Some points, one per row:
[ 1.1  0.4  0.7 -1.2  1.1  1.1  1.1  0.4]
[-1.2  0.1 -0.7  0.3 -2.  -0.7 -0.4 -1.1]
[ 0.3 -0.3  1.1 -0.1  1.1  0.6 -0.1  1.1]
[-1.   0.4 -2.   1.1 -1.4 -2.  -1.7  1.1]
[-1.5 -0.2 -1.   0.5 -1.3 -0.7 -0.5  0.1]
[-0.4  1.   0.1  0.2  0.  -0.3  0.3  1.1]
[ 0.1  1.1 -2.  -0.8 -0.4 -1.   1.1  0.7]
[ 0.1 -1.6  1.1  0.6  0.7  0.9 -1.  -0.2]
[ 0.6 -0.7 -0.3  0.6  0.3  0.4 -0.4 -0.8]
[ 1.1  1.1  0.2 -2.  -0.7  0.8  1.1 -1.3]
[-1.8 -0.4 -1.1  0.7 -1.3 -0.7 -0.5  0.7]
[-1.   0.8 -2.   0.9 -1.6 -2.1 -1.6  0.8]
[ 0.1  1.1  0.5  1.1 -0.2 -0.6 -1.5  1.1]
[-0.5 -0.5  1.   1.1 -1.1 -0.1 -0.1 -0.6]
[ 0.9  0.4  1.   0.4  1.1  0.4  0.7 -0.4]
[ 0.3 -1.9  1.1  1.1  0.6  1.1 -1.2 -0.3]
[-1.   1.1 -2.2  0.8 -1.5 -2.2 -1.8  1.1]
[ 1.1  1.1 -0.2 -0.7  0.8  0.3  1.1 -2.2]
[ 1.1  0.5  0.4 -1.5  1.1  1.1  1.1  0.5]
[-0.1 -2.   0.5  1.1  0.1  0.2 -0.3 -1.7]
[-1.2  0.7 -2.1  1.  -1.6 -2.  -1.9  0.5]
[-0.2 -1.8  1.1  1.1  0.8  0.8 -0.8  0.8]
[ 1.   1.1  0.4  0.2  1.1  0.4  1.1 -1.1]
[-1.  -0.6  0.7  0.9 -1.7 -0.1  0.1 -1. ]
[-0.9  0.5 -2.   0.9 -1.3 -2.  -1.5  1.1]
[ 0.5 -1.4  1.1  0.4  1.   1.1 -0.9  1.1]
Here are 12 more points, each followed by its number:
[ 1.1  1.1 -0.5 -0.7  0.5  0.4  1.1 -1.9] 0
[ 0.2 -1.7  0.2  1.1  0.3  0.2 -0.5 -1.8] 1
[-1.1  0.1 -1.5  1.1 -0.8 -1.9 -1.9  1.1] 2
[ 0.4 -1.8  1.1  0.8  0.8  1.1 -1.1 -0.2] 3
[-1.  -0.8  0.6  1.1 -0.8 -0.1 -1.  -1.1] 4
[ 1.1  0.5  0.2 -1.7  1.1  1.1  1.1 -0.5] 5
[-0.4 -1.3  1.1  0.5  1.1  1.1  0.2  1.1] 6
[-1.4 -0.4 -0.9  0.5 -0.7 -0.7  0.1  0.3] 7
[-1.2  0.7 -1.   1.1 -1.1 -1.5 -2.   1. ] 8
[-0.7 -1.2  1.1  1.1 -0.4 -0.2  0.5 -0.3] 9
[ 1.1  1.1 -0.4 -1.1  1.1  0.7  1.1 -1.7] 10
[ 0.4 -0.4  1.1  0.8  1.1 -0.2  0.2  0.6] 11
Which of these numbered points is nearest to each point below, ignoring the 3 directions in which the first points spread most? Its number follows each.
[ 0.4 -2.1  1.1  1.   0.9  1.1 -1.2 -0.5] > 3
[-1.  -1.4  1.   1.1 -0.4 -0.3 -0.8 -0.6] > 4
[-0.9 -0.9  1.1  1.1 -1.  -0.1  0.5 -0.8] > 9
[-0.2  1.1 -2.2 -0.4 -0.9 -2.2  0.4  1.1] > 7
[-0.9  0.4 -2.1  1.1 -1.2 -2.1 -1.8  1. ] > 2
[ 0.8 -0.3  1.   0.6  1.1  0.   0.5  0.8] > 11
[-1.3 -0.9 -0.1  1.1 -1.1  0.  -1.  -1. ] > 4
[-1.1  0.7 -1.9  1.1 -1.5 -2.  -1.9  0.2] > 2
[ 1.1  1.1 -0.8 -1.7  1.1  0.8  1.1 -1.6] > 10
[-0.8  0.6 -0.3  1.1 -0.6 -1.2 -1.8  1.1] > 8
[ 0.2 -0.5  1.1 -0.2  1.1  0.6 -0.4  1. ] > 4
[ 0.6  1.1 -2.2 -0.8  0.  -2.2  1.1  0.6] > 1
[-1.5  0.9  1.   0.7 -1.8 -1.3  0.8  1.1] > 9
[-0.1  1.1  0.1 -0.3 -0.3 -0.2  0.2  0.6] > 4
